In the rows, zero is written as 128.
Each path is a new rotation, seen through one point. The rows after it are directions, each followed by how far the rotation turns it, in deg/step (0 if it stays put).
Each turn is a multiple of 5 degrees from 10 to 175, or 0.
Each row of a path follows its step; steps can be skipped.
path 1
step 0: [124 127 134 141 131 123 133 130 125 129 118 128 130 130 132 125 127 127
 125 124 130 127 121 124 136 121 126 141 131 124 124]
step 1: [119 131 130 125 130 117 134 136 124 128 132 125 124 134 129 129 128 136
 132 127 132 124 128 132 140 134 138 126 130 128 129]
step 2: [122 123 127 132 126 125 120 133 128 133 119 123 124 130 120 137 118 128
 128 128 122 132 125 135 128 133 133 127 122 121 130]
step 3: [125 134 136 137 131 125 121 137 128 127 125 124 135 133 135 129 125 120
 123 121 128 138 128 127 132 122 126 128 134 128 129]
step 4: [124 128 122 126 139 122 131 135 131 132 127 126 133 125 124 130 134 128
 132 124 127 123 136 130 138 121 139 128 133 130 127]
step 6: [122 135 130 135 116 119 122 140 128 135 126 127 132 126 132 128 129 123
 128 125 129 126 130 122 131 127 121 125 132 122 130]
step 7: [125 126 125 125 136 115 130 136 133 130 129 122 129 123 131 134 129 135
 125 120 123 126 129 121 125 125 134 136 125 127 123]
step 8: [128 134 138 135 132 128 127 128 119 127 128 123 130 125 127 127 119 132
 133 118 120 120 125 135 133 127 132 122 121 128 125]
step 9: [124 135 122 136 121 121 124 128 130 133 122 127 128 139 128 127 129 121
 123 127 119 119 126 122 136 128 130 124 130 127 128]
step 10: [133 126 125 122 139 120 135 140 127 135 125 121 134 133 135 128 125 129
 122 126 125 129 126 126 124 130 131 123 130 123 130]
[128 131 125 125 127 124 130 126 131 127 130 124 127 130 128 128 131 129
 128 127 130 128 130 126 128 127 131 129 131 127 130]	125
[125 128 124 127 125 129 129 130 128 129 128 127 130 131 127 128 126 127
 126 130 128 130 129 128 125 133 125 126 126 126 128]	95
[131 127 124 129 129 127 129 127 131 130 124 130 126 128 126 130 127 129
 126 129 125 129 129 127 126 128 130 131 127 128 125]	145
path 2
step 0: [125 133 124 123 123 123 128 132 133 129 123 132 132 133 134 123 123 120
 131 114 128 127 126 140 127 124 118 123 122 130 133]
step 1: [123 133 125 129 120 132 118 122 127 125 137 127 135 135 133 121 126 121
 132 134 126 123 129 129 119 127 127 133 126 136 122]
step 2: [129 125 131 137 128 131 134 129 118 128 126 129 125 124 136 129 126 128
 131 135 136 123 129 129 129 126 124 139 139 129 117]
step 3: [129 124 141 132 136 128 133 138 126 119 126 121 123 132 121 130 128 125
 126 138 130 139 124 133 128 130 125 129 129 124 130]
step 5: [133 129 122 124 136 128 123 133 133 131 133 137 133 122 124 123 133 129
 131 117 122 125 126 122 137 121 124 127 135 129 134]
step 6: [133 126 127 121 121 134 134 134 129 129 139 138 131 135 135 129 125 128
 124 124 127 126 121 123 128 128 129 127 117 137 128]
step 7: [128 124 127 122 121 135 128 116 130 128 126 122 123 128 141 130 125 127
 130 130 123 127 124 129 130 128 127 122 127 124 111]
step 8: [124 124 133 138 138 128 127 116 133 120 122 124 131 123 131 128 132 128
 117 127 135 128 124 135 127 129 130 133 128 130 123]
step 9: [118 118 132 134 121 122 130 134 129 129 125 122 123 129 126 123 128 132
 129 123 133 133 132 140 127 129 132 128 133 132 139]
step 10: [127 130 128 128 126 129 128 131 130 131 133 126 132 129 111 117 127 131
 135 131 121 124 127 128 119 126 133 123 139 126 129]
[130 129 130 127 123 126 123 128 130 127 129 130 127 126 126 125 130 129
 129 125 131 129 129 127 126 126 126 128 129 131 129]	80
[125 128 133 130 129 132 127 126 126 124 127 127 123 126 129 131 129 130
 128 128 130 130 128 127 128 128 127 128 127 127 127]	70
path 3
step 0: [126 136 131 138 131 121 122 132 125 127 123 131 137 119 132 131 123 128
 134 122 131 128 125 123 126 130 124 121 133 122 137]
step 1: [119 132 136 123 127 120 125 128 125 124 123 133 135 130 133 130 130 135
 138 122 126 125 121 128 137 121 130 123 124 127 136]
step 2: [125 128 129 122 122 125 130 136 121 129 123 142 137 120 130 125 124 126
 134 128 125 133 124 125 131 130 132 125 122 116 126]
step 3: [128 131 130 126 128 126 125 133 127 135 128 137 135 122 121 123 125 131
 134 117 127 129 122 118 129 119 120 132 133 125 132]
step 4: [123 124 123 126 125 130 121 124 128 130 115 135 141 122 122 127 127 134
 132 127 128 122 128 131 131 121 127 126 126 126 138]
step 5: [136 128 128 129 125 121 123 125 124 129 128 141 136 125 127 123 124 122
 139 128 123 135 132 134 135 125 125 127 127 127 136]
step 7: [118 128 136 130 127 116 125 129 121 131 123 138 132 125 126 129 133 134
 138 123 132 122 126 133 131 128 127 130 122 131 133]
step 8: [124 129 131 127 123 125 128 131 128 136 124 143 137 118 137 133 125 119
 136 130 131 127 122 129 129 128 126 125 127 122 128]
step 9: [129 132 134 125 123 123 125 131 128 130 129 130 132 118 128 130 124 134
 139 118 131 127 126 120 130 123 127 122 138 124 138]
step 10: [127 125 125 125 124 124 130 126 126 125 121 134 143 129 129 127 134 137
 135 124 127 123 123 126 133 123 128 122 121 118 135]
[129 131 131 126 131 129 127 124 125 130 127 128 128 129 126 131 128 126
 126 124 125 125 128 127 125 127 130 127 130 127 129]	125
[126 129 127 129 129 129 129 131 127 125 130 126 131 128 130 131 128 129
 128 125 127 130 127 125 129 124 132 127 127 125 125]	40
